(in the rows, 128 means zero)
Each path is a new rotation, seen through one point. The rows after it are directions, each followed by how far the rotation turns it, in degrees a step (0 if it stays put).
Each turn is a multiple of 5 degrees from 10 to 175, or 0.
Each row of a path follows its step; steps can be skipped.

step 1: [139 131 122 121 125 116 124 131 132 123 127 106 131 132 122 133 129 138
 137 113 140 132 123 123 135 123 132 107 127 120 125 127 136 139 125 129
 123 123 133 120 118 113 133 122]
step 2: [143 142 132 122 131 139 113 130 133 140 131 123 146 133 116 131 132 125
 126 117 124 130 136 134 132 133 132 122 131 121 145 108 132 120 126 130
 135 135 124 125 133 131 123 135]
step 4: [131 128 120 135 126 118 124 126 120 120 137 132 132 138 112 120 122 127
 135 134 130 130 121 123 134 125 140 132 125 136 126 124 139 136 104 122
 136 115 128 108 139 135 125 132]
step 5: [146 115 126 130 122 113 116 135 131 122 136 116 127 128 135 126 130 127
 131 105 119 110 129 131 128 124 140 126 111 131 122 120 131 128 130 123
 137 134 127 130 126 130 129 132]
step 6: [141 138 134 131 128 127 129 122 117 119 128 112 125 124 117 118 134 128
 136 123 133 131 131 134 148 132 125 115 131 121 130 125 130 129 126 144
 131 133 130 134 129 117 136 150]
step 7: [126 132 125 122 122 130 109 129 131 127 114 114 133 139 115 142 127 121
 134 119 139 121 133 132 126 122 135 121 135 121 144 126 134 132 127 130
 121 128 140 107 127 122 123 124]
step 8: [136 138 131 131 129 138 124 128 133 142 138 139 130 140 107 133 118 130
 129 115 122 124 132 127 128 136 134 128 130 120 114 111 146 125 124 123
 134 132 118 122 128 131 137 128]
step 9: [126 134 121 131 124 110 121 134 126 131 130 121 128 135 128 120 127 133
 119 123 132 131 119 132 139 121 133 131 118 137 115 126 147 126 130 139
 126 131 121 121 151 128 112 137]
step 10: [134 124 126 128 134 122 122 133 127 110 136 113 139 122 119 128 129 126
 145 134 127 127 119 130 129 126 152 116 123 140 127 118 132 127 120 128
 138 117 135 125 127 135 136 136]
step 11: [145 126 134 136 124 124 114 128 120 134 121 126 129 127 127 127 132 129
 136 112 130 113 136 144 132 137 129 124 112 124 138 125 123 149 124 127
 135 139 127 122 130 122 134 137]
step 12: [131 131 131 129 122 128 128 114 120 129 129 120 116 142 107 122 135 116
 136 117 135 122 137 115 136 122 130 126 137 122 131 122 143 123 133 145
 133 133 138 128 127 122 124 133]
[129 130 124 129 129 131 125 128 130 122 130 127 132 129 132 132 130 120
 129 129 124 126 128 127 126 127 130 127 129 127 130 125 127 126 127 124
 130 126 128 128 129 130 128 124]
130
[131 127 129 121 128 123 128 123 129 126 129 125 129 128 125 129 129 129
 128 131 122 130 128 132 129 126 126 128 126 124 126 128 128 126 128 130
 128 129 123 130 127 130 124 125]
95
[133 124 129 125 125 127 125 131 129 132 129 129 130 131 127 130 129 130
 127 132 129 127 126 126 123 126 129 127 127 126 129 128 124 127 126 125
 128 126 126 123 124 128 132 131]
120
[126 126 130 134 130 125 126 128 128 132 130 129 130 124 127 129 130 128
 130 132 127 129 128 126 127 129 129 125 125 133 126 129 126 129 128 129
 134 129 126 126 132 131 125 126]
60

step 0: [147 118 136 135 132 128 115 123 122 116 133 130 124 116 138 114 139 122
 124 131 113 139 130 130 127 124 135 114 124 121 123 123 116 127 139 123
 125 129 133 127 128 124 133 125]
step 1: [136 124 127 141 134 124 122 127 120 141 142 120 112 127 122 122 133 121
 136 122 124 135 122 136 121 137 129 125 131 123 130 128 119 121 140 125
 109 121 128 137 130 120 140 123]
step 2: [134 131 124 133 129 116 112 126 132 134 127 134 134 135 133 133 129 115
 127 126 122 148 139 127 127 133 124 118 133 126 127 126 116 112 133 136
 110 117 131 134 131 131 122 120]
step 4: [141 126 122 146 118 123 115 129 117 120 126 120 113 144 128 120 129 121
 128 117 135 133 137 131 127 134 127 131 122 129 123 122 117 125 133 131
 121 126 115 124 122 128 143 125]
step 6: [138 117 136 125 128 125 122 131 115 125 124 125 123 135 134 126 141 108
 132 119 116 130 124 124 123 114 128 120 125 124 122 118 128 110 139 130
 127 139 126 141 129 122 133 126]
step 7: [128 124 114 145 131 119 112 125 125 119 124 131 109 134 129 118 136 125
 142 121 125 134 123 117 122 129 132 116 127 119 125 128 131 126 141 130
 117 129 133 135 129 133 132 122]
step 8: [118 131 118 134 131 128 121 126 117 145 131 132 122 141 127 126 133 117
 141 121 129 143 125 125 138 130 129 125 133 128 125 114 122 110 135 127
 125 123 127 123 141 136 125 119]
step 9: [130 130 139 125 122 118 117 132 117 117 118 134 130 146 128 121 140 115
 126 123 129 131 132 125 133 130 137 117 119 120 122 109 117 121 126 129
 125 126 135 126 135 135 124 123]
step 10: [133 128 120 139 112 128 126 130 108 121 133 133 117 134 123 110 133 112
 137 126 134 124 129 122 121 126 142 136 116 120 127 130 121 126 131 121
 123 126 127 127 135 131 130 124]
step 11: [135 126 112 125 113 129 122 134 115 141 130 130 124 128 137 121 134 115
 136 124 137 142 139 133 134 126 133 127 124 131 121 120 123 119 137 127
 123 137 135 132 114 137 128 123]
step 12: [135 117 134 132 129 123 113 133 117 134 127 136 124 128 132 115 138 122
 132 134 128 129 127 136 122 118 136 120 124 131 131 113 134 122 130 131
 123 140 144 139 139 133 116 120]
[126 128 130 132 126 125 126 128 128 127 124 125 126 132 129 128 129 128
 127 129 129 131 129 132 124 124 122 128 131 132 132 132 131 126 127 128
 131 129 125 128 127 125 127 131]
35
[130 128 127 129 125 129 128 127 130 128 123 128 127 126 128 129 130 127
 130 125 128 130 126 131 129 128 130 127 125 127 128 126 124 131 118 128
 130 128 125 123 132 126 130 131]
70
[131 128 126 131 127 131 129 125 127 126 131 124 127 131 128 127 133 134
 132 126 128 125 127 126 125 126 127 129 126 126 130 128 126 131 127 125
 129 123 127 131 124 129 129 126]
115
[123 133 130 126 130 124 129 125 129 125 128 131 130 133 124 130 129 129
 133 127 128 130 127 130 128 132 127 127 131 126 130 129 124 128 130 128
 127 124 128 127 131 128 126 127]
60
[130 129 129 129 128 131 131 131 129 132 134 127 125 129 126 124 127 127
 131 128 129 126 126 129 127 126 127 129 128 125 125 131 130 126 128 132
 131 128 128 125 135 124 124 128]
155
